-1.124; -0.442; -2.555; -1.005; -2.887
-1.514; -0.083; -0.525; -0.273; 2.792
-1.127; -0.055; -5.989; -0.266; -2.094
-0.840; -1.465; 3.997; -1.907; -4.098
-1.226; -0.669; 1.464; -1.378; -1.881
-1.238; -0.541; 0.877; -1.126; -1.456
-0.606; -1.401; 3.360; -0.936; 0.788
-0.938; -0.443; -5.528; -0.123; -1.406
-1.116; -0.933; 2.714; -1.485; -1.869
=>
-1.127; -0.055; -5.989; -0.266; -2.094
-1.514; -0.083; -0.525; -0.273; 2.792
-1.124; -0.442; -2.555; -1.005; -2.887
-0.938; -0.443; -5.528; -0.123; -1.406
-1.238; -0.541; 0.877; -1.126; -1.456
-1.226; -0.669; 1.464; -1.378; -1.881
-1.116; -0.933; 2.714; -1.485; -1.869
-0.606; -1.401; 3.360; -0.936; 0.788
-0.840; -1.465; 3.997; -1.907; -4.098

-1.309; 0.436; -0.635; -4.664; -2.072; -0.153
-0.887; 4.172; -0.814; -1.052; -1.416; -0.672
-0.656; -1.025; -0.347; 3.524; -2.932; -1.660
-0.964; 4.392; -0.870; -1.481; -1.873; -0.676
-1.920; -3.431; -1.147; -4.904; 2.735; -0.344
-1.779; 0.920; -1.380; -5.660; 2.541; -0.224
-1.339; -1.718; -1.012; -3.742; 3.735; -0.323
-0.613; 1.447; -0.455; 2.769; -3.271; -1.468
=>
-0.964; 4.392; -0.870; -1.481; -1.873; -0.676
-0.887; 4.172; -0.814; -1.052; -1.416; -0.672
-0.613; 1.447; -0.455; 2.769; -3.271; -1.468
-1.779; 0.920; -1.380; -5.660; 2.541; -0.224
-1.309; 0.436; -0.635; -4.664; -2.072; -0.153
-0.656; -1.025; -0.347; 3.524; -2.932; -1.660
-1.339; -1.718; -1.012; -3.742; 3.735; -0.323
-1.920; -3.431; -1.147; -4.904; 2.735; -0.344

0.082; -0.925; -2.832; 4.067
-0.097; 1.555; -2.953; 2.757
2.955; 1.795; 4.384; -2.594
2.947; 0.023; 0.163; -2.345
-2.201; 1.602; -3.695; -1.021
5.260; -3.466; -1.639; 2.865
=>
2.955; 1.795; 4.384; -2.594
-2.201; 1.602; -3.695; -1.021
-0.097; 1.555; -2.953; 2.757
2.947; 0.023; 0.163; -2.345
0.082; -0.925; -2.832; 4.067
5.260; -3.466; -1.639; 2.865

0.912; 2.804; -2.129
1.071; 3.178; -1.579
-3.981; 0.859; 4.722
=>
1.071; 3.178; -1.579
0.912; 2.804; -2.129
-3.981; 0.859; 4.722

0.644; -1.052; 1.091; 2.213; -1.075; 1.444; -1.705; -2.471; -2.444; -0.754
-1.284; -4.219; -2.378; 4.500; -4.007; -2.008; -4.139; -1.717; -3.356; -4.657
2.016; 2.038; 0.175; -1.043; 2.889; 0.288; 2.752; 0.011; 0.656; 0.570
-1.184; 1.192; 2.341; -2.545; -0.390; 2.143; 0.205; 1.303; 1.705; 3.522
2.328; 1.064; -0.822; 0.561; 2.733; -0.803; 2.031; -0.924; -0.414; -1.275
-3.502; -0.185; -1.188; -3.218; -1.538; -1.264; -0.027; 4.196; 3.393; 1.653
=>
2.016; 2.038; 0.175; -1.043; 2.889; 0.288; 2.752; 0.011; 0.656; 0.570
-1.184; 1.192; 2.341; -2.545; -0.390; 2.143; 0.205; 1.303; 1.705; 3.522
2.328; 1.064; -0.822; 0.561; 2.733; -0.803; 2.031; -0.924; -0.414; -1.275
-3.502; -0.185; -1.188; -3.218; -1.538; -1.264; -0.027; 4.196; 3.393; 1.653
0.644; -1.052; 1.091; 2.213; -1.075; 1.444; -1.705; -2.471; -2.444; -0.754
-1.284; -4.219; -2.378; 4.500; -4.007; -2.008; -4.139; -1.717; -3.356; -4.657

-1.757; 0.373; -0.322
-2.493; -2.391; -0.135
-0.237; -5.508; 0.579
-1.775; -0.851; -0.218
4.019; -3.606; 0.966
-1.033; 0.454; -0.265
=>
-1.033; 0.454; -0.265
-1.757; 0.373; -0.322
-1.775; -0.851; -0.218
-2.493; -2.391; -0.135
4.019; -3.606; 0.966
-0.237; -5.508; 0.579

-2.050; 2.083; -0.006; -0.733; -0.374; 3.012; -3.032; 0.513
-1.037; 1.949; 0.680; 2.414; -0.361; 0.986; 1.449; -0.690
1.494; 0.566; -0.450; -4.867; 0.780; 0.866; 2.117; 1.109
-0.560; 0.513; -0.535; -1.710; -0.482; 1.973; -1.441; 1.688
-0.083; -1.005; 0.436; 2.184; -0.428; -1.166; -1.344; -0.891
1.904; 2.828; -0.733; -5.214; 0.840; 0.705; 5.071; 0.622
0.077; 0.781; 0.560; -1.886; 0.380; 1.052; -0.012; -0.545
1.063; 2.064; -0.613; -4.956; 1.017; 0.518; 2.414; 0.195
1.173; -1.295; 0.025; -1.097; 0.191; -0.420; 0.116; 0.759
=>
1.904; 2.828; -0.733; -5.214; 0.840; 0.705; 5.071; 0.622
-2.050; 2.083; -0.006; -0.733; -0.374; 3.012; -3.032; 0.513
1.063; 2.064; -0.613; -4.956; 1.017; 0.518; 2.414; 0.195
-1.037; 1.949; 0.680; 2.414; -0.361; 0.986; 1.449; -0.690
0.077; 0.781; 0.560; -1.886; 0.380; 1.052; -0.012; -0.545
1.494; 0.566; -0.450; -4.867; 0.780; 0.866; 2.117; 1.109
-0.560; 0.513; -0.535; -1.710; -0.482; 1.973; -1.441; 1.688
-0.083; -1.005; 0.436; 2.184; -0.428; -1.166; -1.344; -0.891
1.173; -1.295; 0.025; -1.097; 0.191; -0.420; 0.116; 0.759

1.339; 1.070; -2.047; -0.586; -0.385; -3.720
2.395; 0.411; 0.207; 0.225; -0.412; -1.746
0.267; 3.155; -3.726; 0.626; -1.522; -3.914
-0.060; 1.018; -1.128; -0.623; -1.611; -4.837
=>
0.267; 3.155; -3.726; 0.626; -1.522; -3.914
1.339; 1.070; -2.047; -0.586; -0.385; -3.720
-0.060; 1.018; -1.128; -0.623; -1.611; -4.837
2.395; 0.411; 0.207; 0.225; -0.412; -1.746

-3.978; 0.234; 2.165; 0.621; 2.973
-1.420; 1.692; -0.805; 2.723; -3.335
-5.631; -4.807; 1.367; 1.740; -3.093
5.937; -3.731; 0.467; -2.806; -0.004
-4.082; -2.997; -4.401; -0.118; -2.955
-5.797; 2.392; 0.366; 0.112; 3.747
-3.814; -2.821; 1.667; 0.695; 2.284
2.849; -4.172; 2.936; 0.721; -1.840
0.297; 0.460; 2.760; 1.068; -0.546
=>
-5.797; 2.392; 0.366; 0.112; 3.747
-1.420; 1.692; -0.805; 2.723; -3.335
0.297; 0.460; 2.760; 1.068; -0.546
-3.978; 0.234; 2.165; 0.621; 2.973
-3.814; -2.821; 1.667; 0.695; 2.284
-4.082; -2.997; -4.401; -0.118; -2.955
5.937; -3.731; 0.467; -2.806; -0.004
2.849; -4.172; 2.936; 0.721; -1.840
-5.631; -4.807; 1.367; 1.740; -3.093
